In the data rows, 50 means zero.
Here are some rows, each followed by its group. Groups can overlap.
c(63, 77, 49, 42, 39, 41, 58, 52, 78, 40, 82, 51, 51, 93, 69, 44, 45, 80,
  42, 50, 54, 42, 59, 57) TN
c(56, 42, 55, 51, 46, 50, 49, 42, 51, 49, 47, 43, 54, 48, 43, 48, 44, 44,
  63, 61, 46, 45, 39, 50) NM
c(46, 44, 51, 39, 44, 47, 44, 44, 50, 66, 49, 51, 40, 56, 45, 40, 55, 52,
  46, 39, 42, 44, 68, 42) JH
c(52, 43, 54, 52, 48, 55, 50, 41, 52, 44, 48, 42, 53, 48, 48, 48, 46, 45,
  62, 54, 53, 50, 42, 47) NM
c(42, 51, 45, 38, 80, 72, 48, 46, 39, 49, 40, 99, 44, 44, 81, 51, 40, 54,
  66, 53, 59, 44, 43, 99) GL
c(44, 54, 55, 44, 47, 46, 46, 46, 45, 47, 57, 48, 46, 49, 51, 48, 48, 52,
  43, 49, 48, 42, 62, 44) SR
c(49, 46, 55, 48, 44, 41, 37, 46, 42, 50, 56, 53, 77, 38, 45, 51, 48, 49,
  42, 45, 50, 49, 43, 55) LQ
c(82, 90, 47, 45, 38, 41, 73, 53, 52, 41, 59, 46, 49, 65, 73, 46, 47, 55,
  38, 61, 47, 50, 69, 48) TN
c(51, 50, 39, 40, 62, 66, 40, 40, 48, 49, 44, 55, 45, 47, 45, 48, 47, 69,
  49, 74, 54, 45, 42, 41) GL
c(40, 48, 49, 47, 59, 42, 52, 45, 45, 57, 59, 58, 66, 42, 45, 50, 43, 41,
  51, 42, 47, 79, 56, 64) LQ
c(53, 42, 53, 54, 49, 57, 45, 42, 52, 44, 50, 42, 52, 43, 43, 51, 50, 46,
  61, 58, 49, 47, 42, 51) NM
c(47, 51, 64, 44, 53, 47, 40, 62, 39, 42, 59, 46, 42, 48, 45, 45, 59, 86,
  51, 48, 50, 42, 60, 43) SR
c(46, 43, 48, 50, 48, 43, 53, 51, 42, 44, 47, 48, 40, 40, 47, 41, 57, 43,
  48, 45, 44, 56, 56, 42) SR
c(42, 49, 37, 50, 53, 57, 45, 43, 47, 48, 41, 51, 43, 53, 47, 57, 48, 50,
  48, 51, 54, 51, 39, 40) GL
c(50, 45, 48, 44, 44, 44, 55, 46, 59, 57, 42, 50, 51, 59, 58, 43, 42, 52,
  45, 45, 38, 47, 53, 49) JJ
c(50, 49, 49, 54, 38, 41, 80, 49, 56, 43, 45, 41, 49, 44, 55, 68, 39, 41,
  39, 42, 57, 48, 50, 60) JL
c(62, 63, 45, 44, 38, 43, 74, 41, 99, 46, 49, 49, 55, 80, 61, 41, 42, 48,
  38, 39, 40, 47, 62, 47) TN
c(79, 41, 38, 48, 58, 99, 63, 47, 37, 41, 37, 53, 39, 49, 99, 45, 40, 54,
  63, 85, 58, 41, 39, 39) GL
c(40, 60, 54, 37, 40, 43, 47, 44, 61, 55, 47, 67, 43, 49, 45, 44, 41, 49,
  38, 41, 45, 43, 62, 42) SR
c(75, 43, 45, 67, 65, 51, 61, 77, 43, 43, 43, 45, 40, 41, 49, 45, 61, 41,
  52, 46, 44, 57, 43, 50) JJ
c(40, 75, 44, 38, 86, 81, 42, 66, 39, 44, 37, 99, 47, 50, 89, 47, 40, 44,
  99, 44, 68, 42, 45, 99) GL
c(92, 45, 49, 44, 41, 42, 66, 49, 43, 52, 54, 46, 40, 56, 49, 44, 71, 53,
  45, 49, 45, 56, 62, 47) TN
c(55, 43, 48, 41, 39, 41, 59, 45, 52, 54, 53, 44, 43, 75, 54, 38, 45, 62,
  42, 41, 40, 51, 62, 44) TN
c(73, 47, 48, 68, 55, 50, 50, 63, 41, 42, 41, 49, 43, 41, 50, 46, 81, 46,
  53, 53, 44, 48, 50, 55) ZD
c(47, 56, 48, 49, 57, 54, 47, 53, 69, 42, 42, 49, 46, 68, 48, 77, 46, 45,
  49, 47, 54, 45, 41, 63) GL
c(45, 52, 52, 54, 50, 46, 39, 40, 46, 47, 54, 56, 80, 42, 41, 53, 48, 45,
  45, 45, 47, 47, 48, 53) LQ
c(51, 40, 49, 59, 67, 57, 44, 68, 43, 49, 41, 56, 38, 43, 49, 41, 44, 49,
  43, 37, 43, 46, 50, 44) CT
c(47, 48, 51, 48, 46, 46, 39, 44, 54, 48, 58, 54, 82, 39, 42, 57, 45, 50,
  51, 47, 54, 48, 43, 56) LQ
c(47, 68, 56, 38, 39, 46, 42, 39, 49, 95, 76, 62, 55, 57, 43, 40, 42, 85,
  41, 41, 39, 41, 88, 37) TN
c(48, 49, 52, 48, 64, 44, 51, 44, 51, 82, 55, 50, 55, 42, 48, 54, 47, 45,
  46, 40, 53, 57, 47, 91) LQ
c(46, 39, 49, 40, 51, 49, 44, 55, 49, 64, 43, 55, 45, 42, 44, 40, 46, 52,
  48, 42, 38, 42, 51, 43) ZD
c(41, 56, 48, 50, 42, 43, 57, 53, 46, 54, 47, 43, 57, 44, 56, 68, 45, 41,
  46, 39, 56, 59, 55, 55) LQ
c(40, 46, 52, 58, 43, 48, 63, 47, 42, 42, 44, 42, 47, 53, 48, 66, 47, 45,
  49, 48, 48, 58, 52, 51) JL
c(49, 47, 54, 50, 43, 49, 41, 41, 42, 50, 53, 51, 85, 40, 43, 53, 42, 43,
  43, 44, 51, 49, 46, 53) LQ
c(44, 47, 55, 48, 43, 48, 43, 77, 46, 42, 46, 46, 46, 47, 48, 50, 51, 54,
  45, 57, 50, 41, 50, 55) ZD
c(45, 44, 47, 44, 43, 44, 53, 48, 49, 51, 43, 51, 50, 55, 52, 48, 54, 54,
  39, 45, 42, 41, 52, 46) CT
c(48, 45, 57, 38, 43, 43, 40, 43, 45, 59, 78, 43, 49, 63, 45, 38, 49, 74,
  51, 45, 40, 41, 56, 41) TN
c(81, 44, 42, 83, 48, 47, 53, 46, 42, 40, 48, 44, 49, 43, 50, 56, 38, 39,
  40, 46, 50, 60, 43, 37) NM
c(55, 50, 61, 77, 49, 44, 50, 47, 40, 40, 44, 42, 53, 63, 43, 46, 43, 49,
  51, 46, 62, 58, 45, 48) NM
c(55, 43, 65, 51, 53, 49, 47, 58, 39, 53, 57, 47, 48, 45, 42, 44, 73, 52,
  59, 65, 39, 44, 47, 57) JJ
c(41, 42, 49, 54, 43, 45, 62, 50, 40, 43, 53, 40, 47, 53, 45, 64, 47, 41,
  42, 44, 50, 61, 47, 53) JL
c(56, 47, 58, 44, 42, 44, 52, 59, 41, 58, 49, 44, 39, 45, 45, 41, 70, 45,
  49, 51, 45, 57, 52, 46) JH
c(49, 59, 45, 43, 46, 44, 52, 44, 52, 48, 44, 47, 44, 49, 57, 44, 48, 46,
  40, 41, 47, 45, 60, 50) SR
c(55, 46, 42, 40, 67, 63, 38, 39, 52, 49, 43, 59, 48, 40, 46, 50, 49, 66,
  55, 76, 56, 45, 45, 40) GL
c(46, 86, 48, 40, 41, 40, 43, 42, 69, 61, 49, 60, 64, 48, 42, 40, 40, 56,
  38, 41, 43, 39, 61, 40) SR
c(48, 48, 46, 53, 43, 45, 56, 47, 79, 43, 43, 55, 51, 52, 65, 50, 45, 43,
  39, 46, 53, 42, 49, 56) CT
c(50, 48, 38, 41, 60, 63, 41, 42, 48, 48, 44, 59, 42, 48, 43, 50, 47, 68,
  57, 79, 51, 42, 43, 39) GL
c(59, 48, 45, 81, 51, 50, 51, 46, 69, 50, 45, 41, 49, 66, 43, 61, 44, 45,
  56, 45, 50, 56, 42, 58) NM
c(47, 42, 62, 50, 49, 52, 45, 47, 43, 61, 48, 45, 42, 45, 43, 41, 53, 48,
  51, 48, 39, 41, 48, 47) CT
c(79, 43, 41, 54, 84, 93, 55, 47, 42, 38, 39, 51, 40, 67, 52, 51, 50, 44,
  51, 91, 54, 42, 37, 52) GL
c(47, 40, 54, 45, 57, 47, 46, 52, 48, 53, 43, 52, 42, 44, 46, 41, 63, 51,
  52, 42, 41, 44, 49, 45) ZD
c(49, 46, 56, 52, 45, 47, 44, 43, 60, 50, 48, 44, 64, 48, 42, 46, 42, 48,
  72, 42, 64, 50, 41, 54) GL
c(37, 57, 41, 44, 64, 84, 53, 98, 69, 46, 37, 89, 46, 65, 74, 63, 37, 39,
  76, 46, 71, 41, 40, 99) GL
c(44, 44, 49, 55, 42, 46, 52, 52, 46, 42, 46, 39, 47, 51, 44, 55, 46, 42,
  46, 46, 50, 61, 53, 53) JL
c(42, 60, 81, 41, 56, 42, 42, 51, 48, 49, 89, 52, 46, 45, 44, 39, 57, 70,
  49, 51, 42, 37, 52, 42) JH
c(45, 61, 48, 44, 43, 41, 54, 48, 45, 54, 39, 50, 46, 42, 48, 51, 61, 42,
  39, 56, 47, 43, 53, 44) SR
c(52, 61, 50, 48, 45, 43, 59, 47, 43, 44, 46, 46, 42, 44, 55, 47, 48, 41,
  39, 56, 57, 43, 60, 52) SR
c(47, 54, 41, 43, 55, 62, 40, 43, 47, 46, 48, 53, 44, 48, 46, 45, 45, 66,
  47, 62, 46, 43, 43, 41) GL
c(43, 55, 54, 43, 44, 40, 50, 59, 44, 54, 46, 44, 59, 46, 56, 59, 43, 39,
  46, 42, 45, 71, 56, 62) LQ
c(55, 44, 39, 46, 68, 99, 55, 62, 48, 41, 38, 79, 40, 70, 84, 46, 39, 44,
  59, 74, 68, 46, 40, 66) GL
c(56, 43, 48, 44, 49, 45, 50, 50, 79, 45, 43, 52, 55, 57, 61, 43, 46, 48,
  39, 44, 41, 41, 63, 52) JJ
c(50, 45, 55, 50, 47, 48, 42, 45, 52, 49, 58, 53, 63, 39, 42, 54, 45, 52,
  43, 44, 56, 50, 45, 54) LQ
c(49, 53, 40, 40, 50, 57, 40, 43, 48, 49, 40, 58, 43, 44, 50, 47, 48, 77,
  52, 80, 50, 42, 42, 42) GL
c(49, 45, 48, 53, 43, 44, 76, 53, 53, 46, 50, 40, 46, 49, 55, 86, 42, 39,
  50, 45, 48, 56, 51, 63) JL
c(55, 46, 46, 68, 51, 49, 59, 47, 66, 52, 43, 38, 47, 66, 46, 51, 47, 48,
  46, 42, 47, 51, 41, 60) NM
c(55, 71, 50, 49, 53, 48, 55, 57, 42, 43, 41, 48, 44, 44, 54, 47, 49, 40,
  40, 46, 51, 43, 53, 47) SR
c(47, 50, 39, 46, 64, 65, 42, 42, 50, 48, 47, 61, 42, 48, 47, 44, 42, 73,
  55, 77, 48, 49, 41, 37) GL
c(44, 54, 38, 43, 68, 59, 40, 44, 47, 47, 44, 59, 44, 45, 46, 49, 47, 68,
  51, 67, 51, 47, 40, 43) GL
c(46, 43, 58, 51, 49, 47, 50, 45, 48, 47, 46, 43, 63, 47, 45, 45, 55, 42,
  64, 58, 64, 44, 39, 47) NM
c(43, 47, 50, 48, 42, 46, 70, 53, 48, 44, 49, 40, 49, 47, 45, 81, 42, 44,
  45, 41, 48, 63, 54, 59) JL
c(54, 45, 59, 57, 43, 45, 65, 63, 46, 45, 40, 48, 42, 43, 46, 45, 99, 41,
  60, 68, 44, 47, 45, 52) ZD
c(73, 71, 48, 48, 40, 41, 99, 44, 86, 42, 52, 45, 53, 66, 67, 44, 54, 46,
  42, 58, 45, 47, 52, 48) TN
c(75, 45, 50, 46, 54, 41, 48, 50, 42, 45, 45, 48, 43, 44, 46, 43, 80, 45,
  48, 48, 42, 44, 66, 44) SR
c(37, 45, 39, 61, 57, 59, 42, 60, 55, 44, 49, 63, 48, 48, 53, 59, 43, 48,
  43, 47, 57, 41, 40, 47) GL
c(42, 53, 46, 59, 41, 43, 38, 48, 45, 50, 52, 45, 76, 43, 42, 58, 42, 47,
  40, 40, 46, 54, 45, 49) LQ
c(52, 44, 51, 59, 46, 52, 52, 46, 46, 44, 53, 41, 47, 43, 53, 57, 51, 40,
  56, 49, 51, 55, 46, 47) NM
c(53, 40, 58, 38, 42, 45, 41, 44, 42, 93, 53, 47, 41, 45, 45, 38, 59, 56,
  52, 46, 38, 42, 60, 44) TN
c(43, 53, 38, 59, 66, 56, 51, 54, 56, 52, 41, 50, 44, 78, 51, 59, 44, 50,
  45, 46, 67, 54, 45, 44) GL
c(52, 48, 51, 54, 47, 44, 39, 47, 44, 51, 55, 58, 79, 44, 41, 50, 47, 47,
  46, 45, 54, 44, 44, 50) LQ
c(43, 41, 57, 43, 63, 62, 39, 58, 41, 52, 45, 51, 44, 40, 43, 45, 47, 49,
  53, 46, 44, 38, 49, 50) ZD
c(47, 44, 54, 59, 51, 54, 50, 47, 50, 44, 49, 42, 45, 48, 43, 48, 45, 42,
  64, 49, 49, 51, 42, 55) NM
c(40, 47, 49, 51, 47, 46, 60, 51, 46, 43, 47, 41, 47, 51, 44, 67, 47, 40,
  51, 50, 44, 58, 46, 52) JL
c(56, 45, 48, 37, 42, 42, 49, 45, 58, 74, 46, 46, 44, 62, 50, 40, 43, 52,
  46, 42, 41, 46, 56, 43) TN
c(43, 52, 55, 42, 43, 45, 48, 51, 50, 41, 52, 45, 49, 46, 41, 63, 39, 49,
  48, 47, 44, 87, 43, 48) LQ
c(46, 45, 56, 60, 50, 50, 47, 43, 50, 49, 47, 43, 58, 51, 43, 50, 54, 52,
  54, 52, 63, 55, 38, 50) NM
c(40, 43, 49, 49, 46, 49, 63, 54, 41, 43, 49, 40, 46, 53, 45, 62, 43, 41,
  46, 55, 45, 55, 53, 51) JL
c(59, 48, 54, 48, 47, 46, 42, 46, 48, 50, 60, 53, 76, 42, 42, 51, 45, 46,
  42, 44, 55, 50, 49, 50) LQ
c(55, 42, 51, 53, 50, 54, 49, 43, 47, 48, 45, 41, 54, 47, 48, 44, 44, 49,
  55, 56, 50, 51, 41, 54) NM
c(64, 49, 57, 45, 45, 42, 45, 47, 40, 52, 50, 44, 43, 44, 47, 44, 93, 45,
  53, 51, 43, 57, 63, 41) JH
c(52, 41, 52, 47, 48, 57, 47, 43, 53, 46, 49, 42, 52, 48, 46, 47, 45, 46,
  60, 58, 53, 52, 43, 47) NM
Which 5 groups are nearest to each row below, nearest first, going by the average distance to the group's rows?
c(58, 43, 52, 89, 55, 50, 47, 46, 60, 51, 43, 42, 52, 57, 43, 54, 52, 47,
  51, 45, 53, 49, 41, 56) ~ NM CT JL JJ LQ
c(51, 42, 46, 57, 45, 54, 50, 46, 59, 48, 50, 42, 52, 48, 43, 52, 46, 45,
  62, 51, 51, 48, 42, 52) ~ NM JL CT LQ JJ
c(43, 47, 49, 45, 46, 49, 49, 50, 53, 57, 48, 62, 46, 54, 48, 44, 50, 42,
  44, 44, 44, 42, 53, 49) ~ CT SR ZD JJ NM
c(52, 39, 55, 65, 46, 43, 58, 78, 39, 43, 46, 44, 44, 45, 45, 38, 99, 42,
  60, 73, 39, 45, 48, 60) ~ ZD JJ JH NM CT
c(44, 53, 47, 47, 60, 43, 43, 43, 42, 55, 65, 49, 57, 41, 47, 56, 42, 45,
  45, 44, 48, 86, 55, 41) ~ LQ JL NM SR CT
c(55, 45, 44, 43, 44, 42, 48, 42, 60, 63, 52, 53, 44, 69, 52, 37, 48, 59,
  47, 41, 43, 42, 55, 40) ~ CT SR JJ JH TN
c(49, 50, 47, 50, 46, 50, 40, 43, 52, 51, 59, 49, 71, 41, 41, 55, 42, 46,
  42, 43, 51, 52, 49, 58) ~ LQ NM JL CT SR
c(40, 49, 41, 50, 48, 41, 41, 41, 53, 58, 52, 45, 52, 42, 46, 55, 41, 42,
  48, 45, 47, 74, 60, 41) ~ LQ JL NM SR CT
c(50, 43, 55, 46, 55, 49, 44, 49, 42, 58, 43, 46, 46, 44, 40, 44, 76, 48,
  61, 56, 39, 42, 61, 46) ~ ZD JH CT SR JJ
c(50, 45, 52, 53, 46, 46, 47, 42, 50, 50, 48, 44, 53, 43, 46, 47, 49, 44,
  69, 55, 56, 45, 38, 51) ~ NM CT LQ JL ZD
Which 4 groups are nearest to each row below, nearest first, going by the average distance to the group's rows?
c(53, 48, 49, 47, 47, 45, 39, 42, 47, 51, 61, 50, 82, 41, 40, 49, 46, 48,
  49, 44, 50, 47, 47, 59) ~ LQ NM CT SR
c(44, 42, 45, 48, 47, 44, 55, 43, 60, 58, 59, 50, 54, 52, 48, 59, 52, 41,
  42, 48, 53, 55, 58, 51) ~ JL LQ CT NM
c(42, 80, 58, 42, 42, 41, 49, 54, 89, 44, 59, 51, 54, 68, 57, 51, 47, 56,
  42, 55, 52, 39, 54, 45) ~ SR CT TN JJ
Which 5 groups are nearest to each row below, nearest first, going by the distance to the group's nearest row?
c(39, 52, 39, 44, 94, 63, 43, 50, 61, 63, 39, 56, 43, 51, 47, 49, 42, 48,
  50, 51, 67, 43, 42, 45) ~ GL ZD CT NM SR
c(53, 42, 52, 47, 50, 55, 47, 45, 61, 50, 48, 41, 55, 45, 52, 51, 55, 47,
  65, 54, 60, 58, 40, 52) ~ NM GL LQ JL ZD
c(49, 46, 46, 51, 45, 48, 50, 67, 69, 44, 40, 48, 59, 54, 53, 44, 44, 39,
  40, 45, 45, 38, 56, 54) ~ JJ CT SR ZD JL
c(47, 46, 49, 43, 46, 49, 41, 54, 43, 48, 56, 44, 47, 47, 49, 46, 54, 53,
  50, 53, 41, 41, 52, 46) ~ SR CT ZD NM GL
Which 4 groups are nearest to each row below, nearest first, going by the distance to the centre of the group?
c(39, 48, 39, 48, 50, 59, 46, 54, 52, 47, 44, 51, 46, 48, 47, 60, 45, 46,
  43, 42, 58, 45, 40, 40) ~ CT NM SR JL
c(44, 45, 46, 50, 54, 44, 50, 43, 67, 77, 55, 47, 52, 40, 43, 59, 55, 45,
  46, 41, 48, 54, 44, 69) ~ LQ CT JJ NM
c(42, 43, 39, 57, 67, 57, 55, 53, 49, 57, 46, 55, 44, 60, 55, 56, 61, 42,
  43, 48, 80, 44, 40, 57) ~ GL CT NM ZD
c(46, 40, 51, 43, 47, 46, 41, 45, 41, 70, 43, 53, 41, 43, 42, 41, 54, 46,
  61, 46, 39, 37, 50, 44) ~ ZD CT JH SR
c(41, 47, 64, 38, 48, 45, 40, 45, 42, 99, 52, 59, 42, 47, 43, 40, 48, 59,
  52, 44, 37, 45, 67, 41) ~ JH SR CT TN
c(68, 48, 49, 43, 39, 40, 61, 47, 41, 59, 55, 46, 44, 48, 47, 45, 70, 47,
  43, 56, 38, 49, 65, 44) ~ JH SR JJ TN
c(46, 40, 62, 40, 42, 45, 44, 47, 53, 77, 47, 49, 40, 56, 44, 39, 56, 59,
  51, 41, 41, 47, 66, 40) ~ JH CT SR TN
c(72, 71, 44, 43, 40, 41, 82, 47, 65, 41, 57, 44, 46, 83, 66, 44, 48, 45,
  40, 67, 50, 51, 60, 50) ~ TN JJ SR JL
